Here are some numbered points:
[-0.7  0.8 -0.6  0.6  1.3 -0.4 -0.3 -0.4 -0.3  0.6 -0.4  0.1  0.2  0.9 -0.6  0.   0.7  0.8  0.5 -0.6] 0
[ 0.6 -0.5  0.   0.5 -0.2  0.7 -0.4  0.6  1.3 -0.9  0.6 -0.2 -0.4 -0.8 -0.2  0.1  0.  -0.5 -0.1  0.3] 1
[ 0.   0.8  0.1  0.4  0.1  0.2  0.  -0.1  0.4  0.  -0.3  0.3 -0.1  0.4 -0.2  0.1  0.4  0.2  0.2 -0.2] 2
[-0.6  0.5 -0.3 -0.4  0.7 -0.9  0.1 -0.5 -1.4  0.9 -0.5  0.1  0.5  0.8  0.1 -0.1  0.2  0.6  0.1 -0.6] 3
[ 1.8 -1.2  1.6  0.1 -2.2  2.   0.3  1.1  2.7 -2.1  0.8  0.1 -0.7 -2.   0.7  0.3 -0.2 -1.9 -0.1  1.2] 4
[ 1.8 -1.1  1.5  0.  -2.2  1.9  0.3  1.1  2.7 -2.   0.7  0.  -0.6 -2.   0.6  0.3 -0.3 -1.8 -0.1  1.3] 5
[ 0.3 -3.3 -1.2  0.3  1.9 -0.9 -0.3  1.1 -0.8 -0.4  1.3 -0.6  0.1 -2.1 -0.3 -0.6  0.4 -0.3 -0.5 -0.4] 6
[ 0.2 -3.2 -1.2  0.3  1.8 -1.  -0.4  1.1 -0.8 -0.2  1.3 -0.7  0.1 -2.2 -0.2 -0.5  0.4 -0.2 -0.4 -0.4] 7
[ 1.2  2.   2.5 -1.2 -4.8  2.   1.3 -0.3  1.8 -1.2 -0.8  0.5 -0.5  0.2  1.4  0.7 -1.8 -1.3 -0.3  2. ] 8
[-0.3  1.2  0.4  0.2  0.4 -0.2  0.5 -0.5  0.   0.6 -0.8  0.8  0.3  1.  -0.2  0.1  0.6  0.5  0.5 -0.5] 9
[ 0.8 -0.6  0.3  0.1 -1.1  1.  -0.3  0.6  1.4 -1.1  0.6 -0.5 -0.5 -1.   0.3  0.1 -0.5 -0.9 -0.3  0.8] 10
[-0.5  3.5  0.8 -0.3 -0.9  0.2  0.6 -1.3 -0.2  1.  -1.5  0.9  0.2  2.7  0.1  0.5  0.   0.9  0.5  0.1] 11
[-0.1  0.4 -0.2 -0.1 -0.4  0.1 -0.2 -0.1  0.1 -0.2  0.  -0.2 -0.1  0.1  0.2  0.  -0.3 -0.1 -0.2  0.1] 12
[-0.3  0.7  0.  -0.3 -0.6  0.1 -0.1 -0.2  0.   0.1 -0.3 -0.1 -0.2  0.4  0.2  0.1 -0.4  0.1 -0.1  0.1] 13
[ 0.2  1.   0.5 -0.1 -1.3  0.7 -0.1 -0.1  0.8 -0.4 -0.2  0.  -0.3  0.3  0.2  0.2 -0.6 -0.2 -0.1  0.5] 14
[ 0.4 -3.1 -0.7  0.3  0.7 -0.2 -0.6  1.2  0.1 -0.9  1.4 -0.9 -0.1 -2.4 -0.2 -0.4 -0.1 -0.6 -0.5  0. ] 15
[-0.5 -3.1 -2.   0.6  3.5 -1.7 -0.8  0.7 -1.8  0.5  1.3 -0.6  0.4 -1.3 -0.8 -0.7  1.   0.6 -0.3 -1.2] 16
[-1.  -2.2 -1.9  0.5  3.3 -1.7 -0.9  0.3 -1.8  0.8  0.9 -0.7  0.5 -0.4 -0.8 -0.6  0.9  0.7  0.  -1.3] 17
[ 1.9 -0.3  1.9 -0.8 -4.2  2.2  0.5  0.9  2.6 -2.3  0.5 -0.3 -0.8 -1.5  1.4  0.5 -1.4 -2.2 -0.5  2.1] 18
[-0.6  3.6  0.8 -0.3 -0.8  0.2  0.6 -1.4 -0.2  1.1 -1.5  0.9  0.3  2.7  0.1  0.5  0.1  0.9  0.6 -0.1] 19
[-0.7  0.8 -0.5  0.6  1.3 -0.5 -0.3 -0.3 -0.3  0.4 -0.3  0.1  0.2  0.8 -0.6 -0.1  0.7  0.8  0.4 -0.7] 20
[ 0.7  2.2  1.6 -0.5 -2.9  1.5  0.7 -0.4  1.4 -0.6 -0.8  0.6 -0.4  0.7  0.7  0.6 -0.8 -0.4  0.1  1.1] 21
[-0.7  0.3 -0.7  0.6  1.3 -0.4 -0.5 -0.1 -0.1  0.2  0.  -0.2  0.1  0.3 -0.6  0.   0.6  0.5  0.2 -0.4] 22
[ 1.2 -5.9 -1.1  1.1  0.   0.8 -1.6  3.   2.2 -3.2  3.  -1.6 -0.9 -4.6 -0.2 -0.3 -0.1 -2.  -1.1  0.7] 23
[-0.7 -3.1 -2.2  0.6  3.8 -1.9 -0.8  0.7 -1.9  0.7  1.2 -0.6  0.5 -1.  -0.9 -0.8  1.   0.6 -0.3 -1.4] 24
[-0.8 -1.1 -1.5  0.5  2.3 -1.1 -0.9  0.1 -1.   0.4  0.5 -0.6  0.4  0.1 -0.7 -0.4  0.7  0.7  0.1 -0.9] 25
[-1.9 -0.2 -2.1  1.2  4.3 -1.9 -1.3 -0.4 -1.8  1.4  0.1 -0.4  0.6  1.2 -1.6 -0.5  1.3  1.8  0.5 -1.8] 26
[ 0.4  0.3  0.6 -0.8 -1.6  0.4  0.4 -0.1  0.  -0.1 -0.3  0.2 -0.2 -0.1  0.6  0.  -0.7 -0.5 -0.3  0.6] 27
[ 1.2  2.1  2.6 -1.3 -5.2  2.4  1.4 -0.5  2.  -1.2 -0.9  0.5 -0.5  0.1  1.5  0.8 -1.8 -1.4 -0.2  2.1] 28
[-0.4 -3.3 -2.   1.   2.8 -1.1 -1.1  1.2 -0.7 -0.3  1.6 -1.1  0.1 -1.7 -0.8 -0.6  0.6  0.2 -0.4 -0.8] 29
[-1.3 -1.6 -2.   0.8  3.5 -1.7 -1.2  0.1 -1.6  0.8  0.7 -0.8  0.5  0.  -0.9 -0.6  0.9  1.1  0.  -1.4] 30
[ 0.   0.3  0.1 -0.3 -0.6  0.2 -0.1 -0.1  0.2 -0.2 -0.1 -0.1 -0.2  0.1  0.2  0.  -0.4 -0.3 -0.1  0.3] 31
[ 0.5  0.   0.5 -0.6 -1.3  0.2  0.2  0.  -0.2  0.  -0.1  0.1 -0.2 -0.2  0.6  0.  -0.7 -0.5 -0.3  0.5] 32
[-0.8 -2.9 -2.6  2.   5.1 -1.6 -1.7  1.2 -0.7  0.1  1.7 -0.8  0.1 -1.  -1.7 -0.8  1.8  1.   0.2 -1.8] 33
[-0.4 -3.3 -2.   0.9  2.8 -1.1 -1.1  1.2 -0.6 -0.2  1.7 -1.   0.1 -1.6 -0.8 -0.5  0.6  0.2 -0.4 -0.8] 34
[ 1.1  1.6  2.  -1.3 -4.3  1.8  1.1 -0.3  1.4 -1.  -0.8  0.4 -0.5  0.   1.3  0.6 -1.5 -1.3 -0.3  1.7] 35
[-0.4 -3.1 -1.9  0.9  2.6 -1.1 -1.   1.2 -0.6 -0.2  1.5 -1.   0.1 -1.7 -0.8 -0.6  0.6  0.2 -0.4 -0.7] 36
[-2.2  2.2 -1.5  0.8  4.7 -2.3 -0.3 -1.6 -3.   3.2 -1.2  0.7  0.8  3.  -1.7 -0.4  1.6  2.8  1.  -2.4] 37
[-0.2  1.1  0.4  0.3  0.6 -0.2  0.6 -0.4 -0.1  0.7 -0.8  0.8  0.2  0.9 -0.2  0.   0.6  0.4  0.5 -0.5] 38
[ 1.2  1.9  2.4 -1.1 -4.8  2.1  1.3 -0.3  1.9 -1.2 -0.8  0.4 -0.6  0.   1.5  0.8 -1.7 -1.3 -0.1  1.9] 39
[ 1.1  1.7  2.1 -1.1 -4.4  1.8  1.2 -0.4  1.3 -0.8 -0.8  0.4 -0.5  0.2  1.4  0.6 -1.6 -1.2 -0.2  1.8] 40
New points follow, each followed by the number of its nearest point above.
[-0.7  0.5 -0.3 -0.7  1.  -1.2  0.6 -0.7 -2.1  1.6 -0.8  0.5  0.7  1.   0.1 -0.2  0.5  0.8  0.1 -0.7] >> 3
[-0.5 -0.6 -0.6 -0.3  0.9 -0.9  0.2 -0.1 -1.2  0.6  0.1 -0.1  0.3  0.1 -0.1 -0.3  0.3  0.3  0.  -0.5] >> 3
[-0.7  0.4 -0.5 -0.4  0.6 -0.8  0.  -0.5 -1.2  0.9 -0.4  0.1  0.3  0.7  0.  -0.1  0.2  0.7  0.1 -0.5] >> 3
[-2.4  2.7 -1.7  0.6  3.9 -2.3 -0.6 -1.9 -3.3  3.3 -1.3  0.3  1.   3.5 -1.5 -0.3  0.9  3.   0.8 -2.2] >> 37
[ 1.8 -0.3  1.8 -0.7 -4.   2.2  0.4  0.7  2.6 -2.2  0.5 -0.2 -0.7 -1.4  1.4  0.5 -1.4 -2.  -0.5  2. ] >> 18
[-2.   1.9 -1.4  0.7  4.2 -2.2 -0.3 -1.4 -2.8  2.9 -1.1  0.6  0.8  2.8 -1.6 -0.5  1.5  2.6  1.  -2.3] >> 37
[-2.3  2.3 -1.5  0.8  4.7 -2.3 -0.3 -1.7 -3.   3.3 -1.2  0.7  1.   3.2 -1.8 -0.4  1.5  2.9  1.1 -2.5] >> 37
[ 0.6  2.3  1.7 -0.6 -3.   1.4  0.8 -0.4  1.4 -0.6 -0.9  0.5 -0.4  0.8  0.7  0.6 -0.8 -0.5  0.2  1.1] >> 21
[ 0.5  2.5  1.9 -0.5 -2.8  1.4  0.9 -0.6  1.4 -0.3 -1.2  0.8 -0.3  1.   0.7  0.6 -0.7 -0.4  0.2  1. ] >> 21
[ 0.5  2.1  1.6 -0.5 -2.7  1.4  0.6 -0.4  1.3 -0.6 -0.9  0.5 -0.5  0.8  0.8  0.6 -0.8 -0.5  0.1  1.1] >> 21
[ 0.4  2.6  1.7 -0.5 -2.6  1.3  0.8 -0.6  1.3 -0.3 -1.   0.7 -0.3  1.1  0.6  0.7 -0.6 -0.3  0.3  0.8] >> 21
[ 1.8 -0.1  1.9 -0.8 -4.2  2.4  0.6  0.6  2.6 -2.3  0.3 -0.1 -0.6 -1.5  1.4  0.6 -1.4 -2.1 -0.5  2.1] >> 18
[-2.2 -0.1 -2.3  0.6  4.5 -2.6 -1.1 -0.8 -3.   2.3 -0.2 -0.4  0.8  1.6 -1.4 -0.7  1.1  2.2  0.4 -2.2] >> 26
[ 0.6  2.6  2.  -0.7 -3.2  1.5  1.  -0.6  1.5 -0.3 -1.2  0.8 -0.4  0.9  0.8  0.7 -0.8 -0.5  0.2  1.1] >> 21
[-2.2 -0.2 -2.4  0.7  4.7 -2.6 -1.1 -0.7 -3.   2.2 -0.1 -0.4  0.8  1.5 -1.5 -0.6  1.1  2.1  0.4 -2.2] >> 26
[ 1.7 -0.4  1.7 -0.6 -3.9  2.2  0.4  0.9  2.7 -2.3  0.4 -0.3 -0.7 -1.5  1.3  0.4 -1.3 -2.  -0.6  2. ] >> 18
[ 1.8 -0.2  1.8 -0.6 -4.2  2.3  0.5  0.8  2.6 -2.2  0.5 -0.3 -0.8 -1.5  1.3  0.5 -1.3 -2.1 -0.6  2.1] >> 18
[ 0.5  2.4  1.7 -0.6 -3.   1.5  0.8 -0.4  1.5 -0.5 -1.1  0.6 -0.4  0.9  0.6  0.6 -0.9 -0.5  0.1  1.1] >> 21
[-0.1  2.8  1.2 -0.6 -2.3  0.7  0.6 -0.8  0.5  0.2 -1.2  0.5 -0.1  1.6  0.5  0.6 -0.6  0.   0.2  0.7] >> 21
[-2.1  2.2 -1.3  0.7  4.4 -2.2 -0.2 -1.6 -2.9  3.1 -1.3  0.6  0.9  3.  -1.7 -0.4  1.5  2.7  1.1 -2.3] >> 37
[-1.8  0.1 -1.9  0.7  3.7 -1.8 -1.1 -0.6 -1.9  1.5  0.  -0.4  0.7  1.3 -1.3 -0.4  1.   1.7  0.3 -1.6] >> 26
[ 0.6 -1.3  0.1  0.7  0.5  0.4 -0.3  0.7  1.1 -0.8  0.6 -0.1 -0.2 -1.3 -0.3 -0.1  0.4 -0.5  0.1  0. ] >> 1
[ 1.8 -0.3  2.  -0.7 -4.3  2.3  0.5  0.8  2.6 -2.3  0.4 -0.2 -0.7 -1.5  1.3  0.5 -1.3 -2.  -0.5  2.1] >> 18
[-0.4 -0.7 -0.6 -0.3  1.  -0.8  0.1 -0.2 -1.3  0.7  0.  -0.1  0.4 -0.1  0.  -0.3  0.3  0.3 -0.1 -0.5] >> 3
[ 0.5 -0.8  0.   0.6 -0.1  0.7 -0.5  0.6  1.1 -1.   0.7 -0.3 -0.4 -1.  -0.1  0.   0.  -0.6 -0.1  0.3] >> 1
[-0.8  0.6 -0.4 -0.5  0.5 -0.9  0.2 -0.6 -1.4  1.  -0.5  0.2  0.4  1.   0.1 -0.1  0.2  0.7  0.1 -0.5] >> 3
[ 0.6  2.3  1.8 -0.6 -3.1  1.5  0.8 -0.5  1.4 -0.6 -1.   0.6 -0.5  0.7  0.7  0.6 -0.9 -0.5  0.1  1.1] >> 21
[ 0.6  2.2  1.6 -0.6 -2.9  1.4  0.8 -0.5  1.3 -0.6 -0.9  0.5 -0.4  0.6  0.7  0.5 -0.9 -0.6  0.2  1.1] >> 21
[-2.2  2.2 -1.5  0.8  4.6 -2.4 -0.3 -1.6 -3.   3.2 -1.2  0.7  0.9  3.  -1.8 -0.4  1.5  2.9  1.1 -2.4] >> 37
[ 0.5 -1.6 -0.6  0.6  0.2  0.3 -0.7  0.9  1.  -1.1  1.  -0.7 -0.4 -1.5 -0.3  0.  -0.1 -0.5 -0.3  0.1] >> 1
